Turns in one plane each, and the order they were made in; the first pair answered
M:
[ 20.8,  18.1, -28.6,   5.9,   5.3,   5.2,   7.9,  20.3,  22.8,   8.0,
  -2.2, -13.4,  11.4,  -8.4,  16.1,  18.3,  -5.0,  -5.1,  10.1, -22.8,
 -23.6,  -5.4,  26.2] |-> [ 23.4,  24.7, -25.6,   4.8,   1.5,  -2.2,  -8.3,  11.6,   4.9,  10.2,
  24.5, -24.3,  -9.9,  -5.5,  11.9,  -7.4,  19.0,   2.2,  19.2, -11.3,
 -18.0, -25.6,   6.4]
[-13.4,  -8.8,  10.4, -30.9,  10.5,  -8.2,  11.0,  -6.9,  -0.1,  -5.1,
  -7.2, -12.6,  -2.1,   1.1,  -5.2,  29.3,  -7.4,   6.5,   3.8,   2.7,
   1.4,  12.6, -10.1] |-> [ -1.0, -22.9, -23.2,  -8.1, -10.9,  -1.3,  -3.6,  -1.1,  -4.7,   5.9,
  -4.4,   6.2,   0.0,  -7.1,   6.9,  14.1, -23.6,  -1.2, -21.0,   2.7,
 -12.0,   2.4,  15.9]
[ -5.3,  -0.4,  13.3,   2.0, -11.5,   7.0,  -4.7,  11.7, -36.0,   3.8,
  13.1,   5.0,  -3.2,  -7.7,   7.0, -10.8,   1.4,   3.6,  -8.4,  11.2,
  -8.6,   0.0,   3.9] |-> [-11.9,   4.8,  32.0, -10.5,   1.6,   5.7,   7.1,  11.4, -24.9,  -3.0,
   6.0,  -0.5,   0.2,  -2.6,   1.2,   3.8,   2.9,   6.0,  -0.7,   5.9,
  -4.1,  11.0,  -6.8]
[ 14.4,  -5.5,   0.9,  18.6,   3.0,   6.0,  -4.2,   4.8, -15.6,  -6.5,
  16.0, -12.2,  -9.7,  -6.3,  -2.6,  -7.0,  11.1,   8.3,  -4.7, -10.0,
   7.3, -12.5,  -0.8] |-> [  8.5,  -3.2,  16.1,   5.2,  16.3,   6.6,  11.4,   5.9,  -2.3, -12.6,
   2.6, -17.0,  -1.2,  -1.1,  -5.9,  11.0,   8.2,   7.9,   3.0, -15.2,
  10.1,   4.5,  -6.8]
J:
[ -7.5, -11.1,  26.6, -17.8, -11.6, -34.8,  13.1, -11.7,  -5.3,  -2.5,
  19.1,  -6.2, -17.8, -34.0,  -4.0,   7.5,  29.8,   0.3,   5.0, -17.3,
  36.2, -12.0, -32.3] |-> [ -4.4, -19.8,  35.7,   0.9, -11.1, -24.4,  25.0,   4.3,  13.1,  -6.8,
   0.2,  -3.1,  -3.5, -38.0,  -2.6,  29.3,  18.5,   4.4,  -7.5, -30.4,
  36.3,  14.0, -10.3]
[  7.1,   3.4,  -0.4,  -7.0,  11.3,  -7.0,  10.2,  -1.9,  16.1,  -0.1,
  -0.8,  21.7,  13.9,   1.8,  15.5,   4.6,   0.6,   3.0, -15.3,  -3.1,
  13.5,   0.8,  -9.7] |-> [  3.3,   4.7,  -2.6, -13.8,  12.2,  -8.8,   5.1,  -7.0,   7.7,   1.1,
   7.8,  19.1,   9.4,   2.2,  15.4,  -5.2,   7.2,   2.2, -10.5,   3.0,
  15.7,  -7.7, -20.1]
[ -1.3,  -9.8,  12.4,  -4.8,  11.3, -22.2,  24.1,   5.5,  22.3,  -2.4,
 -34.4,  12.6,  15.7,   1.5,   1.7,  38.1, -27.8,  24.4, -12.7, -16.3,
   2.6,   1.5,  25.6] |-> [  1.5,  10.4, -24.0, -27.4,  16.0, -36.1,   9.3, -10.7,  12.2,   9.6,
 -26.6,  24.5,   8.0,  13.7,   3.9,  20.1, -28.6,   4.1,   4.1, -10.8,
   3.4, -34.2,   2.0]
[ -2.2,   0.9,  13.4,  28.8, -27.8,  16.4,   0.6,   7.3,  -0.9, -18.9,
  -3.6,   9.1,  28.6,  -3.6,   8.4, -23.5,  16.9,  14.0, -25.6, -20.2,
 -23.5,  23.0,   5.0] |-> [  2.7,  15.3, -17.6,  24.7, -20.9,  12.2,   0.0,   4.3,   9.9,  -6.3,
 -17.8,  23.5,  35.5,   4.1,  14.6, -21.8,   2.4,  -3.9, -22.2, -26.6,
 -25.1,  10.0,   4.6]
Y:
[  0.6,  -8.7,  -3.6,  11.2,  -5.6,   5.2,   7.6,  16.0,   1.2,  -0.7,
  -9.0,   4.3,  18.7,   6.4,  -9.3,  15.3,   2.7,  -2.8, -11.1,  -7.2,
   0.1,   3.4,  -8.8] |-> [  1.7,  -7.9,  -6.8,  12.3,  -4.7,   6.6,   9.0,  16.2,   1.3,   0.5,
 -12.4,   5.9,  20.4,   6.6,  -9.1,  13.8,   2.4,  -2.8, -11.4,  -5.3,
  -0.8,   3.4,  -8.9]
[  2.8, -20.9,  -4.7,  39.3,   0.2, -14.3, -24.1,  46.1, -18.4,  -6.2,
  -8.6, -10.4,  -6.0,  -8.6,  24.3,  -3.1, -26.4,  -4.7, -19.5, -15.6,
 -12.7,  -0.3,   8.4] |-> [ -0.8, -24.4,  -2.1,  36.9,  -0.6, -18.1, -21.0,  47.8, -20.8,  -7.5,
  -5.7, -14.4,  -9.3,  -8.8,  23.4,   2.4, -23.9,  -0.2, -22.1, -16.9,
  -8.4,   3.9,   7.6]
[-33.6, -10.3,  -9.4,  -5.8,   1.9, -24.6,   8.6,   2.8, -11.3, -10.6,
  -9.9,  18.9, -10.3,  -4.7,   6.4,  13.7,  -0.4, -14.3,   2.8,  -2.2,
  13.6, -17.5,   1.1] |-> [-35.6, -13.4,  -7.5, -12.1,   2.0, -14.0,  13.3,  -0.9, -13.1, -18.3,
 -18.5,  21.4,   0.5,  -8.4,   5.3,   8.8, -11.6, -11.4,   4.5,   5.9,
   1.4,  -9.5,   4.0]
G:
[ -1.0,  -0.1,  25.8,   6.0,  -8.8,  29.4,   7.9,  -1.2,  -7.8, -17.5,
 -40.7,   3.6,  25.0,   3.1,  -8.0,  -8.4, -29.4,  12.5,   0.1,  14.7,
 -34.7,  36.6,   5.9] |-> [-13.5, -15.3,  54.6,   2.7,  -7.2,  13.3,  13.1,   6.1, -16.8, -20.4,
 -20.1, -19.5,   1.6,  -1.2, -14.1,   7.0,  -3.2,  28.8,  -4.1,  16.0,
 -15.4,  41.8,   1.0]
[  6.4,  -3.2,  28.1,  25.1,   9.1,   6.4,  15.2,  15.5,  20.6,   0.1,
 -18.0, -14.7,  -3.9,  -5.1, -14.6,  27.0,   1.3,   7.8,  -1.0, -13.5,
  11.4,  39.0,  19.1] |-> [ -4.5, -19.7,   6.3,   8.6,  10.4,  -3.4,  18.1,  16.4,  15.5,   6.5,
 -19.4,  -4.7,  -5.5,  -6.1,  -7.0,  38.4, -11.8,  -2.7, -12.5, -15.3,
  12.0,  32.4,  26.8]
[-17.7, -27.3,  -4.0, -20.2,   2.8, -31.2,   8.1,   3.4, -11.5,   7.2,
  10.8,  -4.3, -17.5,  -5.8,   0.2,  27.0,   4.0,  -4.8, -16.3,  -3.8,
  25.7,  -0.5,   3.7] |-> [  2.8,   5.0, -38.7, -10.5,   2.2,  -2.7,   3.1,  -7.5,   3.4,   9.3,
 -21.1,  22.6,  21.7,   1.9,   6.4,  -2.2, -30.2, -26.1,  -3.0,  -6.0,
  -6.0,  -7.6,   7.8]
Now pairs of rows:
Each pair is 2 to 3 turns apart.
[-16.7, -14.4,  11.8,  -9.9,   4.9,  -4.9,  21.2,  13.4,  18.6, -19.8,
 -13.7,  -1.3,  17.4,   8.2,  -4.3,  23.9,  -2.3,  11.2,  -0.4,  19.4,
  -8.2,   9.7,  24.6] |-> [  1.6, -11.3,   1.2,  21.6, -18.6,  -1.1,  -8.9,  11.2,   1.1, -13.2,
  15.0,  -0.4,   6.0,   3.4,  -1.0, -15.6,  15.4,  19.8,  -6.2,  28.3,
 -13.8, -12.7,  29.5] => M then G then G
[-10.8, -20.3,  11.2, -28.1,  -6.3, -12.3,  22.3,  -1.3,   1.6,   7.6,
   7.7,  10.4,   2.5, -26.7, -20.7,  28.8,  17.5,   6.6,   4.8,  -4.5,
 -11.0, -32.9,   5.7] |-> [ -1.4,  -3.7,   0.5, -30.3, -11.3,   2.4,  11.3, -14.5,  -3.4,   5.1,
   4.8,  17.5,  14.3, -23.5, -19.6,   0.1,  10.3,   2.7,  17.0,   4.4,
 -31.1, -41.0,  -3.2] => G then J
[ -7.2,   2.5,   0.4, -23.5,  17.2, -13.0,  13.0,   1.2,  11.1,   0.8,
  -2.8,   1.6,  -7.6,   1.3,  -4.8,  22.4,  -5.7, -10.4,   3.9,  -8.6,
  15.6,   3.5,  -7.4] |-> [ 18.7,  23.4,   6.0,  20.1,   1.5,   8.1, -10.6,  -0.9,   6.8,   1.2,
  11.5,  -2.7,  -2.4,   0.4,  -6.7, -21.0,   9.0,   0.4,  10.3,  -4.0,
   1.1,  -4.4,  -4.2] => G then M then G
[  5.1,  22.0, -14.7,   7.5,   8.7,  11.1, -29.9,  -4.0, -11.5, -17.1,
   1.5,   2.5, -23.6, -13.7,   3.8, -28.8,  12.4, -16.6,   3.3,   4.8,
 -13.7, -20.4, -10.5] |-> [  9.7,  11.6,  12.0,  39.8,   6.0,  20.9, -17.9,  18.0,   5.6, -21.3,
 -10.1,  -2.5, -15.1, -20.3,   3.5,  -6.5,  13.5,  -1.6, -15.0,  -8.0,
 -11.2,   8.2,  16.7] => J then J then Y
[  7.4,  18.8,  -6.4,  12.1,   9.9,  -5.1,   6.0,  21.7,  -1.4,  14.0,
  17.5,   2.8, -15.0,  25.2,   3.0,  10.8,   7.8,  13.0, -13.7,  17.9,
  27.5, -22.3,   1.0] |-> [  0.1,  14.2,   7.1,  -5.2,  14.8,  -6.8,  12.0,  18.8,  -7.1,   8.3,
  21.5,  -5.3, -16.1,  23.9,  -0.8,  10.3,  11.4,  16.6,  -7.1,  24.2,
  28.6, -18.0,  -9.2] => G then M then J
[  5.9,  11.6,   5.4,  17.7,  -3.4,  14.7, -16.2, -13.9,   8.0,  -7.5,
  -1.2,   5.5,  16.3,   2.0,  -5.0, -11.9,  10.1,  13.9,  14.5,  13.9,
 -21.3,  -1.4,  -7.0] |-> [ -7.5,  -6.2, -13.1,   1.8,   8.8,  -1.2,   3.4,  -1.3,  22.7,   2.3,
 -18.7,  16.7,  14.0,   2.9,   0.8,  32.1,  -9.1,  -3.6,  -1.8,  -1.3,
  -5.4,   1.1,   6.9] => G then M then J
[  5.3,   6.1,  11.1,  26.8, -11.2,  23.0,  12.0,   8.5,  19.7,  -6.3,
 -10.0,   7.6,  15.6,  -1.5,  13.9,  -1.3,  -2.2,   9.1,  -3.1,   7.8,
  -9.8,   8.9,  24.6] |-> [  3.1,  28.8,  19.7,  12.4,   5.6,  15.5,  18.7,   5.3,  28.4,  -7.3,
 -17.3,   1.5,  15.8,   8.9,   8.7,   4.6,   1.2,   4.4,  16.3,   4.0,
  -1.6,   5.5,   5.2] => M then M then J
[ -0.7,   3.9, -13.6, -27.0, -12.8,   1.3,   8.0, -22.9, -36.8, -10.1,
  11.2,   4.1,   0.6,  -0.2,   1.9, -13.0, -14.8,  -0.7,  -7.6,  33.2,
  -4.2, -23.1,  -6.5] |-> [ -4.5,  -4.6,  10.8, -25.9, -13.4,   7.8,  15.2, -19.7, -36.2, -22.2,
   9.8,  -6.7,   4.5,  -5.3,  -2.4,  -8.1,  -9.6,  12.9,  -7.7,  34.6,
  -7.0,  -4.5,  -5.3] => J then G then M
[-14.9,  -6.2,   9.2, -17.1,  -8.5,   6.9,  -2.5, -18.1, -14.4,  -7.1,
  19.3,   9.4,  -1.6,  -6.0,  -0.7, -32.3,  -6.8,  -3.2,  10.0,  13.3,
 -29.4, -11.8,  -5.1] |-> [-19.5,  -3.9,  36.3, -19.9,   7.6,  10.7,  18.2,  -7.4,   5.5, -14.7,
  -0.9,   1.7,  10.1,  -3.2,  -7.2,  -3.4,  -9.3,   0.7,  12.7,   3.2,
 -24.7,  11.2,  -3.3] => M then J then G
[ -2.4, -25.8, -17.6,   4.3, -21.0,   0.1,  -0.4, -19.2, -38.3,  -5.0,
  29.4, -10.5, -15.6, -18.7,  12.9,  -5.2,  -8.6,  -1.6, -15.6,  26.3,
  -6.6, -20.9,  26.1] |-> [-10.0, -10.1,   1.6, -13.5,  10.6,  12.4,  33.4, -10.6,   1.1, -15.0,
 -21.0,  -7.1,  17.5,  -8.0,   7.4,  38.9, -36.2,  -9.9,  -3.8,   7.6,
  -5.5,  15.5,  22.8] => M then J then G
[ -0.8,   8.4, -14.1, -22.5,  19.8,  13.3,   7.9, -11.3, -14.4,   3.4,
 -20.2,  24.9,  20.7,   0.8, -20.6,  -7.8, -37.0,   0.6,  30.1,  14.8,
 -20.8,  20.6, -12.6] |-> [ 16.6,   6.5,  27.7,  27.3,   9.4,  22.0,   1.8,   7.0,  -8.7,  -4.4,
  -4.4,   1.7,  13.6,  -8.6, -25.5, -13.3,  -6.1,  29.7,  21.1,  11.5,
 -16.2,  40.5,   3.4] => M then G then J
[-11.9,   8.8,  22.4,   8.0,   9.6,   0.6,   4.6,   2.1,  24.0,  -1.5,
  -6.2,   0.1,   5.1,   2.1,  -1.8,  23.9,   4.4,  11.9,  13.6,  -5.1,
  20.7,  -8.1,  -8.7] |-> [-11.1,   9.7,  -1.3,  -0.4,   9.1,   4.9,   5.3,  -0.8,  26.5,   2.4,
 -18.2,  16.1,  15.5,   2.7,   1.1,  21.9, -13.5,  -1.8,  10.4,  -6.3,
  13.7, -15.2,  -2.1] => G then G
[-10.0,   2.6, -16.6, -29.7,  20.8, -12.4,  34.9,  -9.9,  -6.5,   4.7,
   1.9,   1.4, -23.2,   8.6,  -4.2,   3.2, -13.6,  -8.6,   8.2,  -7.9,
   6.6,  -5.5,  -6.0] |-> [ -4.4,   0.0, -29.4, -23.0,  10.1,   1.8,  24.0, -14.6, -14.8,   2.7,
   0.7,   8.6, -12.8,   5.6,  -0.7, -19.1, -25.3,  -9.4,   5.5,  -2.7,
 -13.0,  -9.6,   2.3] => J then G then M
[-16.3,  -6.1,  21.3, -43.4,   9.8, -13.9,  10.2, -15.5, -12.8, -11.7,
   6.3,  -6.6,  -6.6,   4.4,  -7.1,  -1.2,   8.3,   4.7,  16.2,   6.7,
   2.8,   0.9, -24.6] |-> [  9.6,   3.7, -27.1,  -4.3,  -4.5,   6.0,   3.5,  -4.1,  10.6,   2.9,
 -24.3,  27.0,  20.7,   4.3,   9.3,  -3.3, -28.6, -17.5,  -8.3, -11.5,
 -16.0,  -1.5,  15.5] => M then Y
